Named moves, each a turn or a mirror, and the order they were made in; the first pair answered:
E (before -> after):
-4,-2,-24,-3,-4,-12,28,-11,-17,15,27,1,8,19,5,19  ->  -19,-6,-12,-5,-25,-3,4,6,-12,-37,9,18,1,11,-7,20
12,24,-9,10,-31,-9,3,17,-27,25,13,17,-12,30,40,10  ->  9,22,-2,10,-44,-3,-9,28,-21,-2,-1,30,-17,25,38,6
-13,6,-23,-11,18,9,5,-3,-6,10,1,-13,7,4,17,-3  ->  -28,10,-15,-14,10,14,-10,6,-2,-26,-9,2,1,1,7,-7
29,5,42,14,-1,-8,0,-1,-4,-16,-30,13,19,-24,-6,1  ->  44,0,36,12,11,-14,19,-10,-11,15,-17,2,25,-17,-3,3
U (before -> after):
-20,-14,-5,1,-1,12,-6,-25,10,-4,20,8,13,7,-21,2  ->  -25,-10,-13,1,-7,9,4,-20,4,-3,28,14,6,9,-10,14
11,18,8,25,5,-13,25,5,-15,6,-28,4,-8,10,24,-3  ->  17,13,14,29,9,-4,8,4,-3,5,-33,-1,-5,2,21,-12
21,-2,33,27,7,6,27,8,3,1,19,25,45,-2,-42,-12  ->  0,26,10,24,-9,-7,46,25,-32,5,24,35,28,8,-8,18
41,-9,29,5,-11,4,18,9,-1,16,24,0,8,-11,-11,9  ->  24,4,13,7,-20,-1,22,17,-20,16,25,7,-14,-7,10,26
F (before -> after):
17,-11,43,5,18,-43,-5,16,-22,-50,-27,27,27,11,-21,20  ->  -4,-1,38,25,22,-28,-42,24,-23,-25,-47,6,-15,-4,27,1
-25,37,-13,2,-10,-9,10,18,-27,0,-3,21,2,-3,52,4  ->  1,10,1,13,28,3,-4,-17,8,45,12,-12,21,-17,30,-37
11,-6,-19,30,51,19,-10,-3,15,50,-1,-1,-27,-22,-27,-6  ->  18,-4,-19,2,22,0,33,10,-3,4,19,33,3,0,-62,33
-9,40,15,-18,-7,-11,-25,22,9,-54,-21,3,-25,11,6,30  ->  6,17,23,-2,30,8,-48,-6,46,-3,-21,-30,-27,-11,6,-11
Q (before -> after):
63,7,23,11,9,9,15,-21,23,-1,1,-19,14,7,-17,13  ->  24,1,-11,-2,6,20,-1,-46,36,15,29,-38,-5,12,-18,15
-28,-16,-49,-12,-15,-23,-14,-19,-12,-20,1,-13,-29,-3,2,-5  ->  1,-1,-18,15,-7,-34,-14,10,-25,-22,-42,-1,-32,-19,24,-25
29,15,-8,11,14,-14,9,-18,-11,38,-1,-42,-10,-21,25,14  ->  46,10,5,2,11,-20,26,-13,-14,33,0,-28,12,-15,7,22

(2 to 3 moves a pair)
-15,10,5,18,-9,8,15,26,-20,-20,-8,45,-11,6,8,-14  ->  -6,8,-12,10,7,-2,41,0,-21,23,22,28,6,25,8,-4
E then Q
-5,20,-11,14,5,-13,2,-11,-18,39,0,-13,-14,-6,47,4  ->  -20,-9,3,-11,-20,5,-29,-13,15,-49,6,14,0,-8,-16,-3
F then E then Q
-14,-3,-15,0,3,-15,-22,-3,16,-3,49,35,27,35,-28,3  ->  -26,8,-17,6,-13,-22,-22,15,0,-21,31,46,9,37,-8,11
Q then F then F
30,-21,34,16,15,14,-22,-7,34,-1,-24,-11,11,-18,-17,-33  ->  44,-4,9,-5,3,-22,46,0,-13,6,8,13,39,19,-17,24
E then F then E
-22,-12,-19,-7,10,15,-23,-32,22,15,12,-19,-10,-1,-5,-13  ->  24,-8,32,-1,5,3,-1,-8,16,-19,-12,9,25,-7,-26,-15
E then Q then F
1,10,-48,-1,-17,-14,33,-10,-17,64,52,6,5,41,5,40  ->  22,-24,14,26,15,27,-57,-20,52,47,1,-25,1,-16,-21,-47
Q then E then F
-31,-3,-24,-10,-28,26,-10,-8,9,-41,-9,-1,-29,6,-7,2  ->  -10,-3,8,8,-19,23,-20,8,14,-45,-38,-3,-26,-7,0,-15
U then F then Q
22,41,1,-27,-5,-5,38,26,6,-32,-5,22,-6,-3,-7,18  ->  3,44,0,-6,4,4,8,29,6,-15,-26,8,-37,-16,29,0
E then F then E
15,5,20,-5,-15,0,-5,27,-1,-47,-21,23,0,-3,-11,-4  ->  -10,22,-5,3,-18,-2,-2,34,-18,-19,-26,14,-22,-1,26,4
E then U then E
-11,-36,-5,3,7,0,-28,-29,46,41,6,-44,-27,-17,3,-22  ->  -5,7,21,9,-41,-27,14,43,-18,-34,-36,18,-29,-4,29,36
F then F then Q
-2,20,-12,17,14,32,-14,9,-23,14,-24,4,-33,0,37,-2  ->  21,14,-9,-11,5,9,39,6,-31,-6,2,31,18,26,-9,29
F then F then E
8,-14,3,5,17,6,-3,-17,13,35,10,-17,-1,1,5,-11  ->  -27,-1,-27,-11,-6,8,-5,-14,2,14,17,-10,-24,9,17,9
F then Q
36,-1,6,12,12,-5,5,-21,-12,23,3,-7,30,-4,-2,-15  ->  1,-14,-5,-9,-16,9,-22,-25,5,-34,11,8,17,2,-28,-7
E then Q
-5,8,-20,9,-44,15,-7,5,-38,-47,-8,10,-53,34,50,19  ->  43,7,-18,7,-16,-9,46,-10,-54,8,11,4,-11,48,49,30
Q then E
-30,12,-32,-17,-29,-4,-7,-6,0,-3,28,5,-30,4,4,16  ->  34,-5,35,6,-3,-3,-17,-1,25,-6,-14,5,4,-19,-15,-28
U then Q then F
28,6,46,14,10,1,-22,17,-7,-5,-29,-17,15,-30,3,-28  ->  31,21,22,10,17,-16,16,14,-35,33,-7,-21,19,-15,25,-2
F then F then E
20,-13,-14,-20,18,-3,27,-31,23,26,28,-7,31,3,-34,10  ->  -36,-3,-10,5,-6,21,-46,-7,30,-17,-15,-7,-33,-22,0,-14
Q then E
-40,14,-3,-8,-31,-20,10,10,-6,-17,18,41,5,7,-6,33  ->  -24,29,17,12,-28,-21,-3,31,-11,-11,-11,38,-9,-6,19,20
Q then Q
-37,11,-30,-2,-32,1,-18,-4,-4,-1,-8,10,-46,15,10,-3  ->  -14,18,-7,13,-15,-2,-29,9,-6,14,-32,4,-48,2,28,-20
Q then Q then F
-13,-6,-19,-5,-23,-4,-1,-8,22,-22,45,-3,2,9,-36,25  ->  -7,19,-15,32,-6,-9,-1,6,-4,36,15,-24,-28,-3,34,13
U then Q then E
48,-5,-10,-8,20,-32,38,32,-30,10,1,-6,14,-9,5,-3  ->  7,-8,-19,-22,-14,-21,19,34,-21,-51,4,10,1,-6,-17,8
F then Q then E
9,-3,32,-19,23,-29,30,9,-10,15,-5,5,12,-13,8,27  ->  -30,-1,8,-10,23,-12,1,0,-5,32,3,-15,-23,-20,34,16
Q then Q
25,-12,-20,-23,22,-17,37,-23,-4,41,37,-8,38,27,-25,20  ->  -55,-16,-20,-19,-21,20,-50,0,22,-50,3,1,-23,-1,-15,1
E then Q
-39,-24,-30,-5,-13,24,-26,21,-10,-26,8,9,-20,9,-14,12  ->  30,-17,-14,2,21,-4,31,19,-27,35,12,4,23,15,-10,23
Q then Q then E
-48,22,-56,-34,-28,-7,-10,-11,-37,-59,46,-13,-33,0,18,14  ->  15,23,34,8,-11,1,-46,25,-21,-79,-32,-8,-21,-45,22,-45
U then Q
-21,4,1,-19,-19,4,-11,-13,-12,-5,3,-5,-10,-10,24,21  ->  -16,0,9,-22,-24,9,-14,-12,-5,-23,1,3,2,-11,7,17
U then F then F
55,55,6,-12,25,-51,91,27,-59,12,-13,-10,48,-25,22,3  ->  -55,54,-82,-30,10,-24,49,-2,-44,29,33,-35,-22,-14,49,19
Q then F
-6,54,-24,7,-6,-2,7,-18,14,14,12,-31,-28,13,29,27  ->  51,41,15,8,13,-10,28,-19,22,19,2,-26,14,5,4,11
F then Q then Q
-18,11,1,16,-4,-2,-9,25,-14,-16,-28,8,-16,-5,17,-5  ->  11,-9,24,4,4,0,-4,5,7,-32,-20,13,12,-10,-23,-19
U then F
-5,-16,-27,-17,-6,-2,17,-25,11,0,20,7,20,20,-40,4  ->  10,-4,4,22,24,5,-17,-16,21,38,-25,-22,0,-10,3,-34
F then Q then F
-17,16,6,0,-27,1,15,40,-30,-44,-32,25,-28,22,1,21  ->  -28,-26,-18,-20,9,30,-17,-34,27,16,17,-27,-23,12,-31,-15
F then F then Q
6,6,17,-7,-24,-8,19,5,-32,-38,-19,53,19,4,-4,-4  ->  -29,-4,-13,-26,-35,2,4,-8,-22,-42,8,46,12,13,-15,-2
U then Q
8,-16,20,6,36,-5,17,6,7,35,-4,-12,31,-14,-20,-15  ->  -13,-18,7,-19,6,-7,21,12,4,-22,10,9,35,-2,-49,7
Q then E then U
-12,-18,-14,9,-41,-18,16,30,18,-75,1,9,19,22,-56,15  ->  -21,-7,-65,23,0,-28,34,-3,2,54,34,-43,-6,35,8,18
U then Q then E
30,-11,39,-17,-25,6,7,20,8,-36,-10,8,10,-10,-18,3  ->  36,6,18,-19,-9,-11,43,12,-10,10,18,0,14,5,3,19
U then E
7,-15,9,21,17,12,-17,-9,21,29,-12,-21,-4,-9,5,-12  ->  14,3,14,11,-11,-8,21,17,-5,-21,-13,23,13,13,-3,24
Q then F
-3,-10,2,9,28,0,-33,3,-9,-1,-29,-4,-13,-27,15,-21  ->  25,-18,0,-16,24,-16,11,-8,-7,-6,2,14,25,-9,-27,-4
E then F
-19,7,-30,1,8,-1,12,-12,-9,31,21,-15,-19,2,14,2  ->  -7,9,8,13,-15,-3,-3,21,-14,-31,-24,15,-17,-7,8,-6
E then Q
-17,25,-24,3,-3,0,10,6,-13,37,14,-10,-15,13,26,20  ->  29,22,4,4,0,-15,35,14,-11,21,7,10,23,13,-1,19
Q then F then F
59,2,16,19,22,-14,28,7,-2,32,7,-1,2,-34,20,-1  ->  20,-10,-29,-19,0,-11,43,-17,0,13,56,4,5,-5,-13,29
Q then Q then F
-29,-16,-8,-9,-14,15,-44,-18,38,-18,7,-11,-17,-9,-13,-12  ->  -22,-10,6,10,-13,15,-47,2,26,-20,-18,-10,-29,-20,5,-14
F then Q
-32,2,-23,-9,-39,4,-2,-8,-9,-14,10,3,-31,12,4,23  ->  12,-15,20,14,-8,13,-30,-14,22,1,-21,-14,-13,-20,-9,-26
Q then F then E
24,-9,7,-11,0,30,-14,-31,16,14,-10,-36,27,8,-31,-11  ->  -9,4,7,4,-20,38,-39,0,-2,-13,-38,-30,-12,-3,7,-6
E then F then F
63,18,45,18,29,-4,33,4,-15,16,-35,25,25,-5,10,6  ->  -9,-8,-3,-32,-6,23,5,-21,15,-59,14,40,19,8,-50,25
Q then E
7,53,-28,7,-19,-23,4,26,-24,0,-37,16,-20,20,46,10  ->  35,42,-18,-7,-21,-30,28,17,-17,-16,-20,26,21,28,7,17
F then Q then F
38,5,39,9,-2,17,-6,27,-5,-5,-35,6,4,-21,-1,-7  ->  -4,15,-25,-15,-17,7,30,10,-27,20,22,4,-8,15,6,35
E then Q then U
15,-17,-22,-44,17,-28,51,2,-9,-16,26,-5,10,28,-11,15  ->  -32,-3,-15,-13,12,-2,-15,21,-5,-22,-28,-21,-58,0,41,-12
E then F
-45,-22,-19,8,-23,19,-71,-5,18,-20,-18,-3,-44,-4,14,-9  ->  -31,-39,-8,6,-16,19,-73,-7,34,-31,-18,-2,-30,-13,-7,-20
E then U then E
-5,26,-46,4,13,-21,42,-13,-36,63,20,-13,-3,11,34,28  ->  -15,-9,1,23,22,23,-57,-17,34,12,-23,-31,-23,-38,2,-52
E then F
42,-14,-9,-28,15,10,19,-42,8,43,35,-9,12,3,-32,5  ->  11,26,-22,2,-3,3,10,-9,-35,53,-5,-5,-44,-1,42,22
U then Q
-27,39,-39,27,-23,36,6,5,-18,-3,-6,-21,-26,14,17,48  ->  53,20,10,15,4,19,41,-5,0,-2,-3,-15,43,15,-39,31
Q then F then F
29,10,-12,29,6,-21,25,20,-30,51,11,2,8,-12,29,-2  ->  -2,6,-42,8,-9,-22,28,13,-33,35,38,12,4,0,23,19
F then Q then F
-33,-15,-40,-18,18,3,34,-31,-15,10,36,-52,-15,8,8,15  ->  -3,2,-10,13,27,-8,37,-13,-29,31,-3,-57,-16,-5,43,1
E then Q then E
36,-3,48,-12,-31,1,10,20,10,-33,-27,16,29,-24,-22,-15  ->  8,33,13,5,-26,-13,23,33,-33,23,-26,7,-10,-14,52,4
U then E then F
47,12,22,16,34,13,11,-10,0,-3,-24,-1,7,-9,-1,1  ->  15,-5,1,-12,21,24,1,-20,18,-41,7,7,13,4,-36,13
Q then E
44,-31,12,3,12,2,9,-12,11,43,14,-6,31,-35,-7,-8  ->  2,-45,3,-10,-20,23,-25,-7,30,-26,15,14,19,-35,-33,-7
E then Q
17,17,30,27,4,7,-10,33,-21,5,-36,4,-26,-5,41,-6  ->  28,-25,9,-16,22,11,6,-25,23,26,34,-8,24,10,-37,-4
F then Q
9,6,-11,14,-8,-19,20,19,-22,28,6,-2,-3,15,37,32  ->  -5,-1,-1,6,-35,-11,3,31,-13,-35,-6,18,-8,12,17,34
Q then E
33,18,39,21,7,-15,24,1,-9,11,-22,5,17,-12,14,0  ->  -17,33,3,6,-23,-16,22,6,-24,-6,-9,12,-9,3,29,28
Q then F then Q
-12,24,-28,-5,13,-11,23,-18,-21,63,29,-23,-7,23,43,6  ->  -16,22,22,-3,-33,0,-9,34,-18,-69,-22,31,-5,8,5,3
E then Q
-6,16,6,32,28,3,-16,3,-14,67,-21,-26,-33,-10,72,-23  ->  -35,-22,-5,-42,-32,14,-12,-5,16,-72,26,34,15,18,-48,19
Q then Q then E
-27,-18,-35,-11,5,-20,35,-27,32,-18,21,-27,8,37,-25,35  ->  -26,2,-24,-5,-14,-29,45,4,2,-47,-4,-7,0,35,-11,49
Q then F then F
55,-12,24,-5,19,3,44,-12,7,8,40,8,72,16,-44,-14  ->  -31,30,-1,36,-8,23,-25,31,-22,13,-26,-9,-44,-12,77,-23
E then U then F
-8,24,-31,-20,-5,-21,36,-5,-25,35,35,-3,-5,30,18,36  ->  -42,16,-5,-9,-33,6,-35,26,-5,-46,-9,11,-38,-2,14,11
F then E
21,-16,-40,-11,-11,9,-39,-25,40,-27,-6,18,-1,-4,-31,9  ->  10,8,-29,8,-21,5,-42,5,17,-37,-35,25,-22,-13,6,9
F then Q
40,-6,18,7,33,-18,28,-3,5,61,12,-16,48,18,-3,-1  ->  4,17,-16,3,9,-24,41,10,-27,55,18,-7,18,30,30,35
U then Q
-23,7,-19,40,-11,25,-14,21,-18,-18,-35,-4,-39,-9,10,33  ->  37,-23,10,38,29,28,-9,-12,15,18,-26,-25,4,-16,-31,-3
F then Q
-38,17,-28,-4,-1,25,-42,-27,1,17,63,-18,-30,11,18,-19  ->  36,42,35,10,-17,-13,11,33,-37,-40,13,38,16,12,8,1
Q then F then F
-51,-28,-44,-14,10,39,7,-31,15,40,43,-24,-30,-15,-4,-21  ->  15,-3,12,29,29,16,32,6,-13,74,-17,-24,-20,-31,42,-38
E then Q then E
